0: tensor([173, 149, 153, 176, 155, 143, 145, 140, 157, 162, 150])
1: tensor([162, 143, 154, 172, 156, 143, 150, 131, 155, 153, 155])
2: tensor([173, 149, 136, 156, 147, 156, 142, 152, 149, 169, 137])
3: tensor([176, 154, 140, 154, 147, 138, 134, 145, 148, 163, 135])
4: tensor([179, 164, 140, 176, 150, 131, 133, 135, 149, 156, 136])
5: tensor([171, 145, 143, 151, 149, 143, 139, 148, 150, 167, 144])
6: tensor([164, 149, 156, 188, 154, 142, 146, 137, 158, 153, 146])
7: tensor([178, 152, 142, 173, 153, 153, 145, 145, 154, 167, 144])
8: tensor([170, 157, 133, 177, 147, 162, 145, 149, 150, 163, 135])
9: tensor([167, 146, 155, 174, 156, 140, 146, 139, 157, 160, 155])
10: tensor([175, 150, 138, 154, 148, 149, 139, 150, 149, 168, 137])
11: tensor([161, 145, 158, 179, 153, 142, 148, 134, 156, 150, 146])
12: tensor([181, 156, 152, 186, 154, 145, 142, 141, 157, 162, 137])
13: tensor([150, 136, 160, 163, 154, 135, 145, 141, 157, 155, 165])
14: tensor([182, 165, 139, 197, 154, 146, 143, 134, 153, 158, 140])
15: tensor([174, 163, 138, 167, 147, 129, 130, 135, 146, 153, 133])
16: tensor([158, 148, 145, 181, 151, 143, 148, 127, 150, 145, 145])
17: tensor([182, 167, 149, 203, 155, 133, 137, 132, 156, 155, 136])
18: tensor([180, 155, 149, 178, 155, 138, 140, 139, 155, 163, 144])
19: tensor([160, 139, 157, 160, 152, 137, 143, 141, 154, 157, 154])
20: tensor([181, 162, 144, 183, 153, 137, 137, 138, 153, 160, 139])
21: tensor([172, 157, 137, 170, 147, 150, 140, 147, 150, 162, 135])
22: tensor([178, 159, 147, 198, 155, 146, 145, 136, 157, 158, 142])
23: tensor([165, 149, 150, 184, 154, 142, 148, 130, 154, 150, 148])
24: tensor([176, 161, 155, 202, 154, 136, 140, 136, 159, 155, 136])
25: tensor([155, 145, 157, 183, 150, 142, 146, 136, 156, 147, 141])
26: tensor([182, 160, 146, 183, 154, 138, 139, 138, 155, 162, 140])
27: tensor([174, 151, 148, 172, 155, 139, 142, 142, 155, 165, 152])
28: tensor([169, 160, 136, 164, 145, 137, 133, 139, 146, 154, 132])
29: tensor([166, 145, 150, 174, 157, 143, 150, 130, 154, 154, 158])
30: tensor([164, 141, 154, 162, 152, 140, 142, 145, 155, 161, 151])
31: tensor([173, 150, 137, 156, 147, 151, 140, 151, 149, 168, 139])
32: tensor([177, 161, 140, 169, 149, 134, 133, 138, 148, 158, 134])
33: tensor([179, 153, 143, 165, 149, 147, 139, 147, 151, 166, 135])
34: tensor([178, 154, 141, 165, 152, 139, 138, 143, 151, 166, 146])
35: tensor([161, 136, 145, 137, 144, 139, 138, 141, 143, 153, 138])
36: tensor([175, 157, 144, 199, 153, 161, 150, 146, 158, 163, 139])
37: tensor([175, 161, 140, 168, 148, 131, 132, 138, 149, 157, 135])
38: tensor([175, 160, 147, 199, 155, 142, 145, 131, 155, 153, 141])
39: tensor([185, 167, 145, 195, 155, 133, 137, 130, 154, 157, 140])
40: tensor([183, 160, 148, 185, 155, 138, 140, 137, 155, 162, 140])
41: tensor([159, 148, 162, 189, 150, 139, 144, 138, 158, 149, 137])

tensor([146, 132, 145, 136, 142, 135, 137, 142, 142, 149, 148]) 35 19
tensor([149, 143, 157, 179, 147, 138, 145, 134, 153, 142, 137]) 25 41
tensor([177, 150, 146, 159, 151, 138, 137, 144, 152, 166, 142]) 34 3
tensor([178, 158, 139, 180, 152, 151, 143, 143, 153, 164, 140]) 7 21
tensor([165, 145, 155, 173, 155, 141, 145, 142, 158, 161, 156]) 9 0
tensor([184, 163, 134, 188, 156, 150, 145, 134, 151, 162, 145]) 14 22
tensor([168, 153, 141, 187, 155, 146, 150, 127, 151, 151, 149]) 23 16
tensor([157, 136, 152, 152, 151, 139, 144, 138, 150, 154, 156]) 19 30
tensor([179, 156, 139, 163, 149, 144, 138, 144, 149, 164, 136]) 33 3
tensor([181, 161, 147, 195, 155, 143, 143, 136, 156, 159, 141]) 22 14
tensor([178, 166, 139, 179, 149, 133, 133, 134, 149, 154, 134]) 4 32
tensor([171, 153, 158, 193, 154, 141, 144, 139, 160, 156, 141]) 6 24
tensor([171, 161, 135, 169, 146, 141, 136, 139, 147, 155, 133]) 28 32
tensor([172, 153, 138, 150, 146, 136, 133, 146, 146, 163, 137]) 3 5
tensor([175, 157, 145, 192, 156, 141, 146, 127, 153, 153, 147]) 38 22
tensor([166, 150, 155, 189, 153, 142, 146, 135, 157, 152, 142]) 6 23
tensor([182, 161, 140, 189, 154, 149, 144, 138, 153, 162, 140]) 14 22
tensor([169, 144, 148, 158, 152, 138, 140, 142, 152, 163, 151]) 30 5
tensor([177, 150, 146, 164, 152, 142, 141, 144, 153, 166, 144]) 34 33
tensor([171, 144, 140, 145, 147, 142, 137, 150, 148, 168, 142]) 5 10
tensor([176, 152, 143, 178, 154, 152, 146, 145, 155, 167, 148]) 7 0
tensor([154, 143, 149, 174, 151, 142, 149, 128, 150, 144, 146]) 16 11
tensor([166, 143, 144, 145, 148, 131, 134, 145, 148, 163, 147]) 5 35
tensor([164, 141, 154, 163, 153, 140, 143, 144, 155, 161, 153]) 30 19
tensor([177, 165, 141, 177, 149, 131, 132, 136, 150, 155, 133]) 4 32
tensor([175, 152, 142, 150, 148, 129, 131, 145, 148, 165, 141]) 3 5
tensor([179, 155, 147, 167, 153, 132, 136, 140, 153, 164, 145]) 34 18
tensor([166, 150, 150, 186, 154, 144, 148, 131, 154, 151, 145]) 23 6
tensor([173, 153, 158, 189, 155, 136, 142, 137, 159, 157, 145]) 6 12
tensor([157, 148, 160, 192, 149, 141, 144, 139, 158, 148, 135]) 41 25
tensor([164, 151, 149, 188, 153, 141, 146, 129, 153, 148, 143]) 23 16
tensor([171, 165, 140, 155, 145, 111, 122, 128, 142, 146, 130]) 15 37
tensor([157, 136, 145, 141, 145, 138, 138, 144, 145, 156, 146]) 35 5
tensor([174, 153, 156, 188, 155, 137, 144, 133, 157, 155, 144]) 6 23
tensor([169, 150, 153, 187, 155, 145, 147, 137, 158, 157, 148]) 6 23
tensor([179, 163, 142, 175, 151, 131, 133, 136, 150, 158, 137]) 4 32
tensor([173, 143, 144, 147, 148, 145, 140, 146, 148, 165, 139]) 5 10
tensor([154, 135, 147, 143, 147, 137, 139, 142, 146, 154, 151]) 35 19
tensor([178, 158, 147, 192, 156, 146, 145, 138, 157, 161, 144]) 22 12
tensor([172, 158, 157, 201, 153, 137, 141, 136, 159, 153, 136]) 24 38
tensor([179, 153, 144, 161, 150, 142, 138, 145, 151, 166, 137]) 33 34
tensor([177, 162, 159, 205, 152, 135, 137, 140, 161, 155, 131]) 24 17
tensor([172, 162, 135, 167, 146, 138, 134, 138, 146, 154, 133]) 28 32
tensor([162, 150, 153, 190, 152, 144, 146, 135, 156, 150, 141]) 6 23
tensor([161, 147, 133, 172, 154, 147, 153, 119, 144, 145, 154]) 16 29
tensor([168, 152, 149, 189, 154, 141, 147, 130, 154, 151, 145]) 23 6
tensor([178, 154, 152, 181, 155, 140, 142, 141, 157, 163, 144]) 18 12
tensor([168, 158, 132, 166, 145, 150, 139, 144, 146, 158, 133]) 21 28
tensor([180, 156, 146, 184, 153, 150, 144, 144, 156, 164, 139]) 12 7
tensor([168, 152, 142, 186, 155, 147, 150, 127, 151, 151, 149]) 23 16
tensor([159, 147, 141, 179, 152, 145, 150, 125, 148, 145, 148]) 16 23
tensor([170, 155, 140, 189, 155, 144, 149, 125, 151, 150, 147]) 23 38
tensor([157, 147, 146, 181, 151, 142, 148, 128, 150, 145, 144]) 16 23
tensor([177, 159, 137, 176, 150, 149, 141, 143, 150, 162, 137]) 21 7
tensor([170, 159, 137, 157, 145, 134, 131, 140, 145, 155, 132]) 28 15
tensor([176, 160, 149, 200, 155, 139, 143, 131, 156, 153, 140]) 38 24
tensor([173, 149, 146, 160, 152, 133, 136, 144, 152, 166, 149]) 34 27
tensor([178, 159, 151, 193, 153, 145, 141, 143, 158, 162, 137]) 12 22
tensor([178, 161, 149, 199, 154, 144, 143, 138, 158, 159, 139]) 22 38
tensor([184, 169, 138, 189, 154, 133, 136, 129, 150, 155, 139]) 39 20
tensor([147, 133, 146, 141, 145, 133, 137, 144, 145, 153, 153]) 35 19
tensor([169, 144, 152, 158, 151, 135, 138, 144, 153, 162, 147]) 30 19
tensor([168, 154, 141, 190, 154, 146, 149, 127, 151, 150, 146]) 23 16
tensor([158, 137, 153, 152, 150, 138, 142, 140, 150, 155, 152]) 19 30
tensor([160, 150, 161, 194, 149, 140, 143, 140, 159, 150, 134]) 41 6
tensor([174, 161, 138, 183, 148, 149, 140, 144, 151, 159, 133]) 21 8
tensor([176, 157, 148, 196, 155, 147, 145, 138, 158, 159, 143]) 22 38
tensor([176, 150, 143, 163, 150, 147, 140, 149, 152, 168, 140]) 33 31
tensor([166, 149, 149, 185, 154, 145, 149, 131, 154, 152, 148]) 23 6
tensor([180, 164, 141, 186, 151, 139, 137, 137, 152, 158, 136]) 20 26
tensor([170, 145, 155, 163, 151, 136, 138, 146, 155, 163, 145]) 30 27
tensor([165, 148, 153, 182, 155, 141, 147, 132, 155, 152, 150]) 23 11
tensor([176, 152, 140, 154, 148, 139, 135, 146, 149, 166, 138]) 3 10
tensor([172, 163, 139, 166, 146, 129, 130, 135, 146, 152, 132]) 15 37
